In the rows, zero is written as 128.
A state moves one step at a time under one of 8 hidden systems, and each row is a state written as 18 numbers. Each run below is a few steps of one system.
fub, run 1, 8 rows:
[[127 176 147 167 105 112 129 204 126 120 123 116 122 100 126 118 176  99]
 [116 150 117 101 165  89 160 165 131 130 155 133 106 109 113  84  76 122]
 [143 122  71 153 148 120  77 144  92 143 130 136  93 136  95 130 128 154]
 [132 131  94 144 102 131 114 179 148 142 127 161 166  91 144 153 124 101]
 [172 171 114 126 140  86 154 108 128 154 122 142 119 123 129 125  99  92]
 [136 162 127 177 116 111 116 162  84 139 130 114 102 129 117 114 161 133]
 [107 124 122 132 125 113 144 186 133 140 157 140 149 105 133 100  91 126]
 [161 118  94 138 148 109 114 115 113 156 135 147 106 149 108 125  93 127]]
Mogi, run 2, 8 rows:
[[202 161 183 165 122  57 122 139 166 208 115  91 104 149 103 108 166  99]
 [120 137 163 152 147 108 128 243 132  99 145 114  60 136  83  81 146  96]
 [128 122  78  70 176 117 126 180 161 134 144 160  73  96  83 138  65 101]
 [153 107  82 112 141 133  51 137 168 179 108 121 103 104  85 183 162 154]
 [142 136 122 145 116 106  87 197 197 124 108 123 184  88 137 132 185 109]
 [172 200 113 116 164  76 135 138 160  93  96 129 113 108 123 115 151  73]
 [117 186  79 130 151 129 100 159  85  98 115 120  68  97  99 138 168 141]
 [115 145  40 134 141 116  96 167 115 119 133 157 169  78 138 128 114 150]]
saso, run 3:
[[131 123 161 142 110 153 113 114 112 141 119 104  81 149 108 153 169 135]
 [ 92 149 122 122 129 121 135 191 126 126 147 122 121  86 120 110 124 140]
 [149 116 121 101 174 100 121 100 153 124 125 122 115 150 111 105 107 136]
 [138 102 114 152 114 151  79 144 133 131 115 133 127 134 117 160 162 132]
 [120 160 124 102 126 124 148 155 157 118 123 138 135  86 137 139 124  96]
 [149 153 126 120 150 113 123  80 115 129 112 112  96 143 115 127 143 138]
 [123 134 101 166 121 129  97 168 105 112 128 131 139 120 128 122 154 140]
 [138 135 111 110 147 118 145 128 147  96 124 152 141 125 138 119  98  97]]
ruva, run 4:
[[147 102 107 136 175 106 106 212 151  87 139 150  84 151  85  92 105  91]
 [153 129  85  97 159 107 139 169 157 143 140 173  95 108 101 140  57  74]
 [177 164  85 123 143  80 104 156 160 200 121 136 108  89  97 150 121 106]
 [161 164  97 161 142  75  90 203 156 132 118 127 143  99 115 107 162 110]
 [151 173  89 141 163  82 136 178 126  76 124 149 125 119 125  87 115  87]
 [148 181  60 131 151 106 134 140  87 126 128 160  91 104 116 135  96 103]
 [156 163  60 167 118  97 106 149  93 176 132 152 144  99 130 137 116 131]
 [176 157  99 194 118  84 115 143 106 133 119 144 164 141 145 106 139 104]]
donam, run 5 (8 x 18):
[[112 136  93 103 152 140  95  89 120 114 114 112 125 113 122 143 151 179]
 [132 132 103 136 122 128 118 104 138  98 110 140 195 121 164 130 140 130]
 [140 167 137 114 126 126 166 104 132  98 110 141 129 122 146 138 121  81]
 [105 170 129 133 113 149 144 125  80 113 125 120  95 111 129 142 150 131]
 [ 99 143 113 133 130 121 140 120  89 122 145 122 150 115 145 100 116 170]
 [147 124 127 132 137 119 137  67 108 125 123 131 139 160 140 115 111 136]
 [131 117 141 149  93 157 141 108 102 129 127 146 132 147 147 152 121 108]
 [106 135 154 122 102 134 164 129 114 161 148 124 126 112 138 129 104 131]]
Mogi, run 6 (8 x 18):
[[139 105 138 133 101 154 168 176 133 131 144 185  94 136 125 159  63  37]
 [154 134 139 122 103 127 134 120 123 241 140 124  66 112  92 178 108 118]
 [136  97 158 172 108  97  95 208 151 203 156 103 134 128 103 101 144 150]
 [171 100 148 125 160  85 127 185 194 118 132 144 112 156 101  94  99  68]
 [141 131 135  93 147 148 114 157 159 129 112 127  33 121  72 172 144  86]
 [100 143 109  99 125 123 103 197 169 176 137 115 120  53 103 152 141 149]
 [172 139  97 120 171  62  84 148 192 148 113 114 156 112 110 102 146 138]
 [150 145 112 136 159 122  84 166 156  58  92 122 104 135 105 127 190 100]]
pazo, run 7:
[[ 71 124 182 137  70 156 155 200 122 181 164 110 120  84 130 138 131 136]
 [154 117 151 103 158  59 134 109 188 196 143  99 158 129 120  83  98 156]
 [175  72 138 165 139 131  68 157 148 130 114 125  84 186  82 135 161 111]
 [ 87  97 137  95 118 163 135 211 186  97 140 149 138  88 128 146 113  93]
 [141 178 139  64 163  95 139 104 180 156 110  98  89  89 102 138 139 126]
 [122 135 122 160 145 117  66 178 120 114 121  90 102 129  95 107 198 171]
 [104 104  99  99 174 122 123 162 163  51 132 144 159 125 133  90 101 129]
 [140 157  94  82 165 144 123  86 122  96 102 137  61 123 102 165 128 109]]
komeg, run 8, 8 rows:
[[116 136  84 130 167 131 126 136  88  53 130 148 108 142 124 101 110 130]
 [128 138  70 126 132 151 130  92  81 107 123 166 116 129 135 157  96 123]
 [148 164  88 162 102 125 124  94  86 148 117 148 159 116 157 151 131 128]
 [134 155 130 185  99 113 143 133  86 122 130 132 169 135 162 102 139 123]
 [115 133 153 161 113 128 163 129  73 114 150 130 119 157 141  92 108 125]
 [116 115 137 143 114 138 149 110  74 163 157 131 101 147 124 122  91 149]
 [138 103 134 152 103 121 126 115 112 197 150 131 143 139 130 131 100 148]
 [151 102 168 159 101 112 133 135 142 174 139 125 147 152 132 114 120 116]]
pazo, run 9 (8 x 18):
[[145 141 164  96 163  76 165 119 154 165 146 109  94 136 104  87  85 122]
 [141  93 118 155 133 128  77 172 116 167 140 120  70 148  77 133 140 147]
 [119 102  99 111 135 122 111 194 184 124 137 155 169  93 128 127 103 113]
 [171 171 122 100 158  99 127 120 167 126  98 126  90 117 107 144 141  84]
 [105 159 131 149 126 131 110 196 107 106 129 107  93 107 108 118 176 135]
 [109 138 104  96 174  96 138 148 142 101 143 129 141 108 127  80  94 147]
 [156 140  82 123 166 123  99 107 105 115 113 137  75 143  97 141 129 130]
 [103 144  78 144 114 150 109 172 102 100 128 150 145  92 139 144 137 130]]
donam, run 10, 8 rows:
[[ 92 134 145 133 121 113 118 116 145 112 129  88 220 107 167  86 171 196]
 [148 122 169 108 159 119 161  74 157  48 105 127 142 181 146  94 124  91]
 [ 93 120 140 107 106 208 141 114  99  75 114 144  77 131 126 186 140 102]
 [ 57 149 119  87 112 151 147 122 115 146 146 113 156  61 148 140 122 184]
 [139 153 151 121 145  93 131  54 137 121 110  87 167 142 148  92 160 170]
 [130 110 157 156 111 160 142 108 112  50 111 143 143 177 156 125 143  91]
 [ 80 132 137  83 116 174 181 121 109 113 145 145  99 104 135 153  83 111]
 [ 99 150 140 108 119 137 126  77 104 168 130  88 123 103 129 142 155 193]]
saso, run 11:
[[131 184  88  96 168 101 126 120 116 133 122 119  86  95 105 127 125 141]
 [164 140  76 158 156  94  76 131 122 121 112 128 142 136 118 113 153 147]
 [154 133  97 147 127 130 113 155 146  81 106 163 151 131 140 140 137  75]
 [145 166 105 118 123 144 150  91 103 113 108 153 102 123 134 167 118  88]
 [135 179  93 159 114 112 130 112  69 151 129 131 133 111 141 127 132 145]
 [147 142 113 167 129  91 140 134 109 113 133 142 172 145 154  85 109 117]
 [147 101 138 155 113 144 143 107 103 108 129 157 131 173 142 129 102  93]
 [112 127 131 141  87 153 157 124  88 161 147 148 127 120 145 151  96 118]]
ruva, run 12, 8 rows:
[[113 117 177 118 106 140 161  67 107 178 143 104 123 144 137 129 110 159]
 [114  83 176 148 106 155 102 118 123 149 132  94 114 162 115 131 164 169]
 [ 98  64 183 121 118 156 137 141 158 103 143 122 145 159 133 110 117 131]
 [119  96 176  79 141 148 153  91 159 126 132 119  91 150 114 138 107 119]
 [101 100 154  88 123 158 114 137 164 162 132 106  98 108 101 159 141 152]
 [114  94 147  95 146 121 106 141 195 130 129 106 156 119 119 113 139 156]
 [129 116 135  85 166 134 113 123 182  76 106 119 114 132 113 131 147 116]
 [ 97 140 109  73 142 151 129 141 160 101 120 133 118  79 123 158 128 124]]
Vazan, run 13:
[[ 87 113 102 198 106 143 104 167  48  90 151 132 166 141 150  88 140 181]
 [126 117 102 150 115 134 181 114  68 116 158 185 147 152 160 112  34  96]
 [118 118 137 157  69 192 141  79  52 160 130 144  96 148 138 189 125 129]
 [109 129 140 181  64 124 137 143  91 213 160 124 187 105 160 124 121 163]
 [174 111 177 168 109  92 164  86 109 189 147 130 133 188 137  95  84 109]
 [119  61 202 148  86 167 127 150 131 178 150 115  87 168 104 146 129 124]
 [123 102 157 100 106 115 144 152 182 228 157 126 145  94 123 139  85 132]
 [186 112 166 114 136  96 114  73 188 194 109 103 117 156 108 143 141 119]]
komeg, run 14 (8 x 18):
[[ 84  63 158 151  95 180  98 131 105 140 146 106 136 151 126 135 154 192]
 [ 97  75 175  95 107 151 157  92 166 151 147 122 180 133 154 127  92 149]
 [138  95 192 124 120 140 113  71 153 153 115  83 120 167 119 134 173 158]
 [ 79  78 172 116  99 172 110 167 167 133 140 104 145 113 126 143 157 156]
 [106 104 176  66 147 128 148  92 192 126 129 100 145 125 129 117 121 146]
 [124  92 148 106 146 150  78 112 164 116 110  93 106 147  99 143 183 162]
 [ 90  93 129  84 125 167 112 150 186  99 123 130 159  94 133 154 139 134]
 [129 141 140  76 156 128 127  75 177  93  97 106 139 121 132 135 156 133]]
fub, run 15, 8 rows:
[[168 163 181 167  96  86 187 129 109 190 144 129 113 147 136 106  96  76]
 [126 118 176 174 112 105 136 171  87 188 167  98  83 155 100  85 122 151]
 [123  56 145 140 120 123 109 193 155 183 168 134 127 141 103 109  87 142]
 [176  74 131 125 131 123 102 134 172 185 130 148  98 157  93 158  99  97]
 [159 131 164 136 103 132 115 159 167 178 114 118  84 122  99 171 163  86]
 [131 150 173  98 140  96 139 174 186 160 129  96  94 100  98 117 144 111]
 [138 127 125 107 181  99  96 170 162 121 127 103  74 130  76 104 145 136]
 [123 119  93 109 154 140  87 194 165  98 119 140  97 103  93 147 144 112]]
Vazan, run 16:
[[110  91 101 108 102 175 130 118 131 147 137 165 140 111 137 182  88 119]
 [146 155 129 139  92 126 132  85 129 170 111 127 168 107 157 164 147 123]
 [140 147 178 170 107 103 140 130 119 138 126  99 141 149 139  94 161 130]
 [113 107 169 127 137 122 152 157 125 132 156 117  98 149 111  91 102 128]
 [118  93 125  92 137 147 123 115 141 158 141 132  98 127 105 149  96 143]
 [143 109 118 121 118 130  97 108 164 157 116 129 161 117 132 154 141 141]
 [151 137 154 138 123 106 131 131 165 120 111 122 158 132 141 121 151 102]
 [120 143 165 114 137 126 147 146 142 108 128 111  95 128 116 116 142 110]]

Which system made each of these runs?
run 17:
[[120 158 141  86 163  73 195 136 150 137 157 129 135 109 133  70  54 114]
 [134  97 136 100 156 166  97  58 116 115 108 107  58 174  90 159 152 156]]
 : Vazan
run 18 (2 x 18):
[[177 189 161 138 155  63 144 159 187  66  92 113 140 134 134  81 175  57]
 [ 92 205 100 104 158 129 161 184  82  69 133 134  48  85 105 117 122 104]]
 : ruva
run 19:
[[ 84 187 146 149  94  96 166 146 115 139 145 100 224  70 188  80 146 168]
 [150 111 113 151 176  78 144  88  93  85 145 140 158 194 142  37  71 147]]
 : fub
run 20, 2 rows:
[[124 171 144 157  92 114 191 147  66 180 160 144  99 116 137 119  78 100]
 [142 116 133 164 108 129 117 103  66 211 149 115  75 155 100 138 116 165]]
 : Vazan
run 21 (2 x 18):
[[ 88  65 174 145 105 159 119 186 117 156 166 110  96 146 103 116 121 157]
 [131  79 125  77 147 115 120 127 202 174 142 134 156 111 118 130  80 138]]
 : pazo
run 22, 2 rows:
[[103  95 163  83 189 100 130 162 182  90 146  97 112 142  97  60 115 153]
 [107  90 125  49 184 157 106 114 187  73 112 119  89 130  94 145 131 136]]
 : Mogi
run 23:
[[101 110 145 127 119 126 152 172 156  97 146 141 182 117 155  95 105 114]
 [129  96 164  98 134 154 148  64 135 125 125 124 102 166 124 143 108 125]]
 : saso
run 24 (2 x 18):
[[101 122 136 139  90 162 161 150  91 129 149 154 118 122 140 144  96 105]
 [112 142 143 109 127 116 150 104 110 184 150 106 108 112 120 120 106 166]]
 : donam
run 25, 2 rows:
[[142 144 137  86 154 115 160 136 170 107 121 142 104 120 120 127  99  73]
 [148 139 112 138 132 136  99  98  94 157 116 118  72 141  98 157 150 145]]
 : saso
run 26:
[[152 124 114 114 151 116  80 117 134 196 122 100  56 126  69 155 148 162]
 [112  96 126 146 121 123  82 226 178 125 137 122 165 104 120 112 158 139]]
 : Mogi
run 27:
[[136  64 218 125  96 125 169 148 191 168 153 129 153 159 137 111  87  87]
 [156  82 197 117 140 133 130  96 138 172 134 101  36 193  76 132 121 123]]
 : fub
run 28 (2 x 18):
[[120 133 148 141 130 101 112 117 124 163 137  82 142 128 123  94 157 190]
 [113  62 145 139 134 136 110 159 148 107 146 130 153 159 126  96 114 143]]
 : komeg
run 29:
[[156 125 142  74 184 122  97  93 180 115  97  96  54 146  74 145 163 128]
 [105 114 101  98 159 125  68 193 201  92 116 109 153  85 111 125 177 157]]
 : Vazan
run 30, 2 rows:
[[ 63  85 138  79 178 147 147 155 107  90 172 120  67 141  91  78  70 171]
 [139  48  83  82 162 149  85  94 156 167 137 149 105 146  91 162  74 158]]
 : ruva
run 31:
[[ 99 100 127 160 128 137 123 172  73 124 165 129 101 151 111  92 105 157]
 [135 101  84 102 144 122 131 118 141 156 146 164 145 119 128 133  57 127]]
 : pazo
run 32:
[[ 94 176 139 162 154 108 106 178  85  52 125  78 107 128 115  61 206 173]
 [ 67  90  85  93 167 156 146 147  97  53 162 162 125 130 129  95  54 152]]
 : komeg
run 33 (2 x 18):
[[104  70 100 130 102 187  68  99 154  92 102 138 211 123 161 174 171 166]
 [104 131 172 105 102 163 158  66 159  59  98 118 199 130 186 140 162 117]]
 : komeg
run 34, 2 rows:
[[130  88 146 143  86 158 130 105 134 150 130 144 168 145 152 155 118 120]
 [127 135 180 135  87 131 163 117 139 163 130 120 150 122 152 137 129 108]]
 : Vazan
run 35, 2 rows:
[[ 96 167 141 107 128 128 127 159 133 135 127  94 105  81 116 132 167 153]
 [109 121 104 116 166 108 106 137 134 103 136 114 151 122 124  87 129 176]]
 : ruva
run 36:
[[133 121 156 108 118 121 151 133 189 121 121 136 175 117 151 127 118  92]
 [143 164 160 109 142 115 142  92 131 130 110  97  81 134 112 129 154 123]]
 : Mogi
run 37 (2 x 18):
[[191 127  95 171 166  71 121 121 135  67 112 159 181 183 148  67 108  87]
 [120 147 120 175  96 173 160 154  41  81 135 172  72 150 135 149 109  70]]
 : fub
run 38:
[[162 203 140 128 143  45 157 127 122 220 142  95  95 100 106  93 115 138]
 [159 100 106 184 152  78  78 222 131 154 151 129 112 151  87  76 124 135]]
 : komeg
run 39:
[[157  55  87 120 135 159  73 153 157 165 130 165  83 145  81 184 100 107]
 [163 147 130 114  97 133 113 143 185 190 103 134 115  88 116 203 155  79]]
 : fub
run 40, 2 rows:
[[106  97 178 207  56 180 141 181  53 129 153 141  95 169 132 137 137 104]
 [ 91 139 178 102  96 123 213 109 102 208 176 121 125 103 146 116  49 137]]
 : komeg
run 41 (2 x 18):
[[126 145 130 145 138 109 156 139 113  77 133 140 154 142 152  84 111 106]
 [111 129 109 141 127 147 142 117  64 113 144 144  99 143 128 122  98 136]]
 : fub
run 42:
[[147 170 103 153 164  69 115 164  97 145 142 112  92 126  99  76 127 148]
 [145 101  82 148 149 114 114 182 117 120 149 171 116 143 111 108  74 105]]
 : komeg
